In the rows, zero is written as 128.
Rotation paths and how fast each direction turns (degrees a step)
Each turn is a multiple of 5 degrees from 10 to 175, or 0.
Each row of a path follows its step; steps can be skipped.

step 3: [132 129 133 129 123 130 115 126 120 134 130 119 132 131 125 123 129 134
 130 139 128 137 145 127 125 126 132 130 118 121 130 128 137 122 119 122
 124 130 128 137 141 132 133 124 131 132 131 123 128 128 130 112 135 135
 127 125 128 111 127 129 130 120 109]
step 5: [121 118 121 136 123 129 130 137 129 123 118 129 137 133 135 146 136 116
 128 128 136 124 117 125 113 133 125 127 125 134 134 127 118 136 123 129
 138 120 124 127 125 125 123 128 116 127 127 115 124 134 127 136 129 128
 124 124 125 134 127 124 140 129 117]
step 7: [122 128 134 127 125 134 119 118 129 139 139 124 108 129 127 124 126 123
 134 134 136 123 119 130 120 136 128 127 133 124 117 129 132 114 123 123
 131 134 114 124 135 129 124 127 126 131 136 135 136 130 124 127 125 134
 139 128 122 127 120 126 111 121 131]
step 9: [136 130 121 130 140 138 127 124 132 129 119 135 146 133 122 134 124 124
 138 135 132 130 128 127 132 127 124 124 129 137 136 122 122 125 131 136
 131 127 130 127 127 124 127 110 133 127 135 127 117 125 137 132 113 115
 128 124 138 132 121 129 131 124 143]
step 13: [129 136 125 127 129 128 126 126 120 119 123 129 132 119 141 119 131 114
 125 133 126 125 126 126 133 131 138 129 127 132 135 126 115 131 133 121
 138 137 115 124 123 131 130 128 115 128 118 115 125 126 128 119 123 110
 124 138 131 132 136 125 134 137 130]
step 14: [139 126 130 130 131 120 121 125 127 133 142 128 137 134 136 126 117 129
 138 136 130 122 128 140 128 128 127 123 129 129 132 127 111 116 136 131
 127 133 137 128 126 122 134 121 125 134 143 135 137 130 131 133 118 128
 131 141 140 132 135 125 129 117 130]
step 18: [128 129 130 139 127 125 125 136 130 125 125 131 117 124 128 130 122 125
 122 136 127 114 126 134 131 141 126 122 129 125 123 123 107 142 131 116
 146 125 125 132 131 126 129 123 116 134 123 122 127 126 135 126 136 135
 128 133 133 125 131 127 137 126 118]
step 20: [125 126 117 126 116 137 123 119 121 135 135 128 114 131 126 119 135 125
 126 139 133 138 114 118 121 130 137 128 131 139 140 132 141 129 129 125
 129 131 116 119 126 133 134 137 136 131 132 125 125 131 126 130 130 120
 133 124 133 123 121 136 128 132 131]
[127 126 129 128 128 130 127 127 131 131 130 128 130 128 130 130 128 130
 125 129 130 130 126 131 128 129 129 128 127 128 128 126 130 131 126 127
 132 127 127 128 128 124 125 128 130 128 128 128 125 125 126 127 129 128
 128 128 127 127 126 128 125 129 130] -> 25
[128 131 129 130 130 129 126 128 126 125 127 125 128 129 127 131 130 127
 130 127 131 131 128 128 127 130 128 126 130 128 127 129 127 127 125 130
 128 126 125 126 129 130 125 128 128 128 128 128 127 130 128 128 127 129
 127 126 125 128 125 128 127 125 129] -> 20
[127 127 129 128 129 126 129 125 126 129 130 128 129 129 132 127 129 130
 129 129 131 128 130 132 129 128 131 131 127 129 127 130 126 128 128 125
 128 128 125 127 128 132 128 125 129 127 126 130 126 127 130 129 127 129
 129 127 130 126 128 128 128 129 126] -> 100
[126 127 126 130 127 129 127 126 128 127 130 126 128 131 127 127 129 127
 126 130 127 132 129 126 124 132 129 131 126 128 127 129 127 130 127 126
 129 128 129 128 129 129 128 128 126 126 126 126 128 130 127 127 131 129
 126 129 129 129 129 131 130 130 129] -> 145
[128 129 127 129 128 128 129 129 127 129 126 132 130 127 127 128 127 127
 128 127 127 129 130 129 127 124 128 128 127 126 125 125 130 127 125 130
 128 127 131 131 129 128 127 125 128 130 125 126 125 129 129 128 130 131
 129 126 130 127 125 131 129 128 128] -> 55

step 7: [124 130 130 126 124 137 127 133 128 138 132 127 114 131 134 136 119 125
 120 129 121 130 123 135 137 114 127 130 123 121 141 124 129 133 129 130
 125 130 112 141 140 138 128 127 128 135 129 140 125 131 123 121 121 132
 136 121 122 128 136 118 128 130 131]
step 11: [129 132 123 131 135 138 125 122 122 128 137 124 136 109 122 121 130 118
 125 133 126 127 130 129 121 115 130 138 123 123 131 135 132 115 130 137
 140 130 128 132 123 135 121 133 123 129 131 124 124 121 129 126 131 124
 119 131 129 126 131 126 145 129 141]
step 12: [109 124 125 120 123 125 130 134 130 130 134 118 126 137 133 137 130 124
 139 127 136 130 134 127 123 129 140 122 127 136 131 131 135 138 124 127
 122 134 136 123 137 136 122 128 126 139 131 136 138 119 130 124 137 121
 133 138 127 131 131 126 125 117 118]
step 13: [132 129 134 127 137 128 127 124 131 130 132 132 119 137 125 118 124 126
 136 127 136 130 120 133 138 131 135 132 133 136 121 134 125 137 130 125
 128 125 129 121 131 115 125 123 131 124 116 120 124 142 131 111 124 132
 118 119 136 129 124 139 132 138 136]
step 15: [125 126 122 127 121 130 122 130 133 123 118 122 133 138 130 132 139 121
 125 138 126 135 120 128 127 125 119 137 130 124 118 138 128 127 134 128
 126 119 121 133 146 134 123 132 125 124 125 143 129 128 141 130 137 132
 134 130 127 138 125 113 131 133 129]
step 16: [113 141 129 118 131 124 122 119 120 123 129 137 125 139 131 128 128 126
 120 128 130 123 123 136 120 132 128 129 135 125 144 130 134 125 126 124
 125 124 131 128 116 121 122 129 133 126 133 126 119 136 121 130 131 116
 113 122 129 130 126 136 128 115 130]
step 17: [141 127 132 129 137 123 126 128 146 133 123 125 128 125 124 131 130 131
 128 129 127 132 132 134 122 118 137 125 130 130 124 127 121 135 136 127
 130 124 130 129 114 132 130 118 140 133 130 126 128 122 127 126 129 144
 141 134 131 126 123 137 131 119 110]
step 21: [126 137 111 130 125 136 122 129 126 124 127 135 122 118 134 119 136 131
 136 118 130 133 134 137 135 133 129 130 126 121 126 126 133 141 126 123
 140 123 129 122 130 116 126 123 134 119 111 127 132 128 119 131 132 125
 131 127 123 124 123 140 124 132 122]
[127 129 131 127 127 129 129 126 128 130 133 129 127 127 128 129 126 126
 128 127 131 129 127 127 127 128 131 128 129 130 126 127 130 127 128 130
 126 129 130 128 129 130 129 127 125 130 127 127 130 128 128 128 128 130
 130 131 131 124 129 129 130 129 130] -> 55
[127 129 128 130 128 128 125 127 127 131 125 128 131 131 127 128 127 128
 131 127 129 130 127 123 129 126 129 129 130 128 127 129 125 128 127 127
 126 129 126 132 129 127 129 127 128 130 127 126 130 130 128 130 129 127
 128 128 128 131 128 128 131 129 126] -> 145
